In the data rows, 128 means zero.
Some points:
(122, 117, 142, 109, 89, 164, 126, 169, 78, 131, 102, 143, 132, 122, 145, 95, 108, 126, 115, 170, 124, 111, 167, 164, 99, 103, 199, 122, 103, 132, 130, 137)
(132, 119, 92, 153, 108, 140, 156, 149, 148, 49, 168, 120, 97, 108, 124, 127, 140, 121, 119, 117, 121, 167, 96, 94, 89, 121, 125, 127, 164, 142, 120, 141)
(148, 74, 112, 174, 97, 114, 103, 118, 148, 104, 150, 78, 118, 120, 87, 142, 104, 114, 105, 197, 111, 165, 92, 95, 117, 123, 158, 158, 137, 135, 103, 180)
(117, 160, 129, 129, 137, 92, 106, 125, 110, 175, 135, 162, 114, 123, 55, 117, 73, 136, 111, 143, 156, 139, 148, 148, 92, 165, 87, 141, 115, 141, 139, 123)
(88, 165, 160, 119, 114, 133, 158, 132, 98, 111, 105, 118, 135, 132, 152, 127, 172, 97, 152, 125, 160, 137, 147, 116, 96, 122, 91, 150, 145, 139, 93, 146)
(149, 132, 176, 120, 159, 166, 140, 114, 56, 94, 93, 149, 95, 137, 137, 121, 110, 100, 156, 116, 113, 114, 103, 131, 102, 140, 178, 121, 97, 141, 153, 131)
(96, 103, 116, 144, 110, 105, 149, 114, 125, 57, 159, 96, 127, 72, 161, 115, 132, 136, 114, 178, 116, 151, 121, 137, 150, 137, 124, 166, 148, 123, 158, 105)
(122, 113, 120, 143, 150, 87, 127, 144, 192, 178, 161, 112, 152, 199, 132, 134, 151, 133, 118, 113, 145, 131, 99, 124, 128, 136, 114, 126, 124, 100, 149, 117)
(105, 113, 148, 128, 93, 144, 160, 106, 94, 108, 106, 134, 75, 99, 119, 126, 108, 128, 128, 152, 124, 134, 113, 117, 34, 145, 173, 121, 144, 137, 158, 184)
(89, 122, 173, 93, 116, 165, 174, 154, 101, 159, 139, 104, 155, 161, 124, 128, 135, 106, 130, 145, 154, 120, 131, 122, 118, 130, 102, 105, 133, 134, 93, 120)
(119, 154, 141, 183, 131, 70, 97, 146, 178, 146, 140, 132, 105, 143, 114, 120, 81, 131, 115, 117, 149, 133, 128, 141, 78, 137, 90, 134, 127, 149, 113, 93)
(124, 159, 164, 108, 126, 163, 139, 152, 80, 161, 107, 124, 98, 66, 166, 106, 67, 121, 153, 134, 102, 146, 153, 141, 130, 135, 142, 146, 122, 116, 108, 126)
(99, 138, 142, 99, 120, 167, 154, 121, 94, 159, 66, 131, 151, 88, 99, 141, 135, 108, 140, 157, 159, 109, 165, 125, 108, 138, 137, 122, 126, 137, 113, 154)
(135, 112, 111, 110, 129, 133, 108, 115, 156, 126, 161, 108, 102, 156, 87, 129, 89, 139, 113, 114, 108, 161, 108, 96, 204, 140, 92, 99, 148, 154, 113, 157)
(127, 96, 98, 150, 121, 177, 140, 122, 152, 69, 149, 106, 150, 99, 125, 133, 72, 126, 91, 153, 124, 158, 103, 118, 128, 118, 175, 119, 155, 105, 173, 105)
(136, 76, 110, 138, 137, 121, 167, 176, 160, 76, 136, 121, 139, 170, 120, 115, 116, 131, 117, 123, 153, 113, 67, 125, 190, 126, 123, 142, 114, 99, 139, 113)
(165, 159, 136, 157, 120, 110, 95, 137, 181, 202, 145, 109, 133, 162, 104, 139, 103, 152, 103, 166, 140, 148, 102, 116, 112, 95, 108, 124, 133, 113, 99, 128)
(112, 122, 149, 150, 94, 162, 156, 145, 119, 103, 90, 109, 88, 130, 112, 123, 123, 103, 153, 141, 148, 103, 136, 127, 122, 146, 162, 117, 116, 196, 130, 77)
(117, 139, 141, 128, 117, 142, 122, 151, 158, 92, 118, 156, 122, 150, 182, 94, 147, 148, 124, 96, 111, 107, 101, 158, 129, 79, 157, 126, 77, 149, 132, 87)
(108, 140, 108, 116, 114, 100, 152, 122, 141, 89, 155, 103, 129, 83, 159, 123, 169, 135, 112, 104, 123, 145, 170, 118, 108, 168, 114, 152, 153, 124, 163, 113)
(144, 163, 138, 95, 107, 117, 91, 117, 119, 107, 99, 170, 129, 140, 138, 105, 156, 119, 135, 120, 89, 91, 149, 147, 122, 106, 142, 126, 114, 183, 153, 91)
(108, 55, 106, 108, 116, 153, 144, 111, 123, 66, 139, 105, 153, 95, 135, 135, 150, 113, 108, 165, 128, 138, 118, 120, 138, 154, 179, 139, 138, 121, 170, 153)
(152, 172, 107, 122, 140, 120, 116, 131, 102, 139, 146, 120, 135, 128, 99, 174, 150, 139, 127, 111, 139, 138, 133, 109, 168, 115, 130, 125, 155, 87, 74, 173)
(125, 103, 120, 145, 136, 123, 135, 117, 102, 136, 143, 121, 131, 81, 113, 138, 130, 119, 105, 159, 145, 152, 220, 130, 86, 161, 143, 113, 140, 114, 146, 137)
(112, 103, 115, 151, 117, 107, 119, 145, 117, 122, 120, 116, 80, 117, 187, 171, 117, 123, 121, 170, 150, 88, 168, 112, 89, 134, 144, 141, 118, 119, 63, 115)
(111, 144, 135, 133, 144, 127, 146, 131, 137, 160, 121, 119, 163, 172, 111, 161, 133, 101, 116, 89, 183, 127, 133, 129, 139, 126, 74, 118, 138, 114, 102, 156)
(156, 184, 143, 121, 130, 86, 98, 124, 124, 167, 105, 158, 133, 162, 140, 130, 151, 120, 128, 120, 119, 100, 86, 138, 109, 98, 91, 129, 112, 98, 90, 156)
(141, 109, 169, 113, 145, 184, 149, 93, 62, 131, 87, 117, 137, 129, 144, 129, 139, 104, 158, 153, 144, 112, 150, 139, 139, 143, 166, 119, 124, 146, 143, 125)
(104, 141, 142, 89, 141, 153, 126, 89, 76, 104, 85, 145, 160, 106, 138, 139, 167, 117, 165, 146, 118, 109, 123, 146, 122, 108, 115, 120, 118, 130, 127, 139)
(108, 141, 134, 131, 119, 138, 111, 119, 116, 148, 128, 135, 88, 70, 133, 105, 119, 120, 142, 144, 114, 133, 176, 176, 105, 132, 134, 164, 144, 139, 159, 57)
(138, 156, 141, 106, 136, 145, 117, 121, 105, 95, 111, 146, 155, 110, 194, 116, 142, 140, 143, 143, 110, 100, 107, 136, 88, 140, 97, 96, 116, 88, 153, 117)
(104, 152, 180, 102, 141, 115, 85, 133, 134, 207, 131, 149, 167, 157, 123, 120, 114, 110, 126, 145, 126, 113, 159, 106, 123, 123, 166, 129, 93, 120, 102, 138)
(148, 128, 106, 143, 138, 97, 128, 132, 171, 106, 153, 119, 116, 147, 97, 151, 184, 135, 119, 94, 106, 139, 139, 124, 122, 114, 160, 131, 148, 173, 122, 77)
(97, 84, 115, 123, 128, 105, 116, 99, 125, 207, 143, 126, 118, 115, 116, 129, 114, 129, 116, 137, 136, 172, 156, 150, 195, 158, 123, 155, 136, 148, 178, 157)
(105, 93, 140, 97, 121, 163, 169, 101, 91, 90, 86, 151, 127, 135, 96, 121, 132, 84, 139, 121, 133, 114, 108, 139, 110, 146, 173, 112, 125, 170, 149, 135)
(117, 108, 128, 175, 127, 101, 113, 132, 173, 122, 146, 104, 133, 118, 86, 165, 132, 120, 115, 97, 153, 153, 160, 133, 161, 128, 95, 140, 136, 138, 139, 83)
(167, 120, 87, 128, 152, 118, 118, 140, 173, 122, 124, 153, 96, 140, 115, 194, 97, 132, 122, 74, 136, 126, 126, 85, 155, 107, 131, 138, 145, 129, 91, 147)
(166, 135, 98, 145, 148, 116, 132, 140, 181, 105, 151, 121, 125, 152, 145, 158, 116, 118, 120, 96, 135, 131, 64, 110, 155, 103, 81, 147, 146, 94, 105, 138)
(131, 150, 115, 102, 128, 119, 139, 141, 156, 130, 120, 162, 124, 148, 111, 89, 145, 161, 116, 102, 102, 126, 89, 156, 164, 94, 84, 124, 106, 169, 161, 94)
(100, 129, 159, 118, 133, 154, 110, 118, 82, 166, 129, 110, 166, 130, 169, 132, 133, 113, 145, 148, 102, 103, 173, 120, 125, 125, 118, 79, 128, 126, 119, 149)
(126, 114, 105, 137, 153, 170, 146, 122, 118, 152, 122, 107, 150, 179, 109, 115, 74, 136, 148, 89, 129, 125, 113, 145, 159, 96, 193, 117, 109, 89, 139, 162)
(174, 110, 128, 112, 139, 133, 130, 150, 137, 177, 136, 102, 139, 156, 116, 125, 122, 134, 153, 94, 129, 119, 103, 123, 218, 121, 132, 160, 148, 90, 116, 162)
(67, 129, 143, 128, 136, 148, 146, 148, 120, 117, 149, 102, 157, 99, 157, 145, 138, 113, 148, 123, 172, 133, 131, 126, 72, 149, 115, 126, 131, 98, 102, 163)
(133, 104, 130, 174, 135, 109, 116, 135, 131, 87, 136, 135, 60, 87, 126, 116, 84, 133, 112, 144, 137, 139, 183, 140, 86, 154, 124, 119, 129, 176, 138, 99)
(171, 93, 98, 171, 123, 101, 138, 155, 133, 121, 122, 132, 117, 174, 98, 165, 183, 142, 133, 136, 127, 106, 141, 112, 170, 148, 168, 171, 114, 122, 111, 148)
(135, 125, 123, 179, 132, 73, 110, 119, 147, 114, 158, 131, 94, 120, 123, 117, 85, 144, 125, 128, 147, 165, 154, 142, 103, 174, 103, 129, 110, 125, 149, 81)
(120, 176, 146, 135, 133, 128, 109, 131, 125, 88, 133, 124, 130, 109, 179, 132, 133, 110, 129, 76, 111, 106, 128, 110, 104, 127, 108, 105, 133, 121, 134, 71)
(145, 132, 111, 116, 106, 127, 127, 131, 114, 128, 138, 83, 165, 87, 143, 139, 184, 159, 137, 151, 137, 127, 148, 85, 138, 129, 161, 133, 156, 88, 112, 170)
(162, 161, 99, 122, 153, 119, 108, 114, 163, 110, 164, 108, 158, 155, 104, 173, 150, 137, 125, 98, 128, 139, 137, 122, 143, 105, 122, 129, 138, 110, 99, 108)
(147, 171, 141, 112, 122, 141, 103, 149, 121, 163, 99, 175, 134, 146, 103, 100, 111, 132, 132, 124, 107, 107, 137, 139, 110, 123, 97, 91, 116, 173, 137, 96)
(137, 151, 143, 107, 151, 144, 115, 111, 114, 93, 107, 160, 146, 134, 137, 124, 160, 118, 154, 99, 104, 96, 128, 144, 108, 123, 102, 100, 114, 145, 169, 94)
(134, 123, 124, 156, 112, 100, 122, 130, 143, 77, 135, 112, 96, 104, 159, 172, 172, 134, 117, 148, 126, 134, 80, 108, 104, 114, 138, 145, 151, 128, 52, 150)
(155, 134, 120, 98, 98, 142, 113, 137, 120, 151, 115, 176, 145, 165, 112, 77, 143, 129, 140, 125, 89, 94, 118, 156, 127, 117, 106, 94, 115, 152, 157, 112)
(96, 89, 117, 119, 166, 120, 134, 112, 140, 120, 135, 135, 157, 80, 103, 91, 82, 139, 125, 147, 139, 161, 169, 140, 151, 151, 108, 138, 102, 133, 188, 103)
(141, 170, 156, 119, 161, 119, 88, 97, 111, 122, 81, 179, 117, 127, 133, 136, 139, 116, 172, 121, 98, 99, 73, 136, 102, 126, 121, 118, 91, 152, 131, 133)
There is one direction along which these points spread out most. Take the direction at right angles to it along which they spread out most. Go by this last direction. For each point below, how far along it does it lie, from 0 to 99? 50 is the average, and the first point above lies past it. One standard deviation of the points above along it is 16.
(144, 152, 107, 111, 167, 148, 124, 105, 147, 117, 114, 180, 126, 134, 131, 110, 126, 139, 123, 44, 126, 104, 101, 143, 153, 87, 124, 127, 110, 122, 151, 106) >> 27
(198, 118, 111, 170, 133, 154, 134, 113, 95, 132, 122, 123, 101, 78, 123, 124, 133, 135, 121, 142, 129, 135, 166, 83, 105, 138, 199, 106, 133, 141, 102, 140) >> 67
(118, 91, 123, 141, 139, 73, 104, 138, 213, 119, 132, 126, 144, 143, 120, 162, 109, 124, 120, 107, 145, 138, 115, 123, 149, 129, 94, 152, 137, 77, 115, 144) >> 50
(141, 127, 108, 103, 128, 143, 145, 117, 61, 123, 128, 96, 117, 105, 128, 116, 161, 151, 146, 152, 120, 123, 108, 116, 179, 126, 210, 151, 125, 114, 120, 181) >> 60
(161, 164, 133, 155, 88, 131, 128, 171, 100, 219, 124, 135, 116, 164, 106, 96, 109, 162, 100, 151, 133, 142, 98, 149, 131, 106, 114, 147, 105, 131, 124, 134) >> 31
(132, 82, 125, 131, 127, 129, 160, 108, 124, 159, 142, 124, 103, 133, 175, 142, 125, 134, 140, 121, 106, 106, 209, 122, 148, 148, 134, 108, 164, 148, 99, 132) >> 57
(108, 123, 104, 146, 128, 100, 161, 110, 147, 116, 170, 113, 146, 109, 173, 118, 154, 136, 130, 160, 123, 166, 88, 140, 119, 154, 117, 153, 134, 85, 153, 83) >> 65
(118, 107, 111, 91, 132, 116, 142, 98, 127, 118, 140, 124, 147, 100, 115, 143, 174, 148, 131, 143, 108, 107, 152, 103, 101, 132, 91, 96, 164, 101, 102, 182) >> 55
(127, 150, 115, 103, 110, 130, 160, 115, 155, 90, 156, 111, 136, 137, 111, 128, 168, 140, 105, 109, 111, 155, 74, 122, 185, 124, 118, 153, 171, 131, 164, 119) >> 53
(102, 137, 137, 71, 119, 146, 115, 141, 131, 189, 128, 130, 138, 166, 117, 105, 99, 175, 113, 103, 120, 127, 96, 151, 163, 110, 158, 114, 78, 104, 147, 159) >> 28
(133, 143, 144, 120, 91, 142, 122, 192, 117, 189, 105, 148, 135, 155, 110, 94, 107, 117, 122, 124, 132, 130, 138, 158, 112, 101, 115, 108, 99, 135, 83, 134) >> 28
(134, 151, 140, 136, 159, 123, 88, 87, 138, 181, 108, 128, 155, 162, 155, 111, 143, 118, 142, 120, 132, 108, 91, 108, 137, 117, 60, 112, 119, 113, 113, 167) >> 21
(102, 91, 116, 143, 134, 98, 127, 122, 174, 114, 155, 143, 120, 123, 146, 109, 80, 138, 126, 125, 131, 156, 139, 142, 175, 156, 75, 139, 146, 130, 176, 98) >> 60
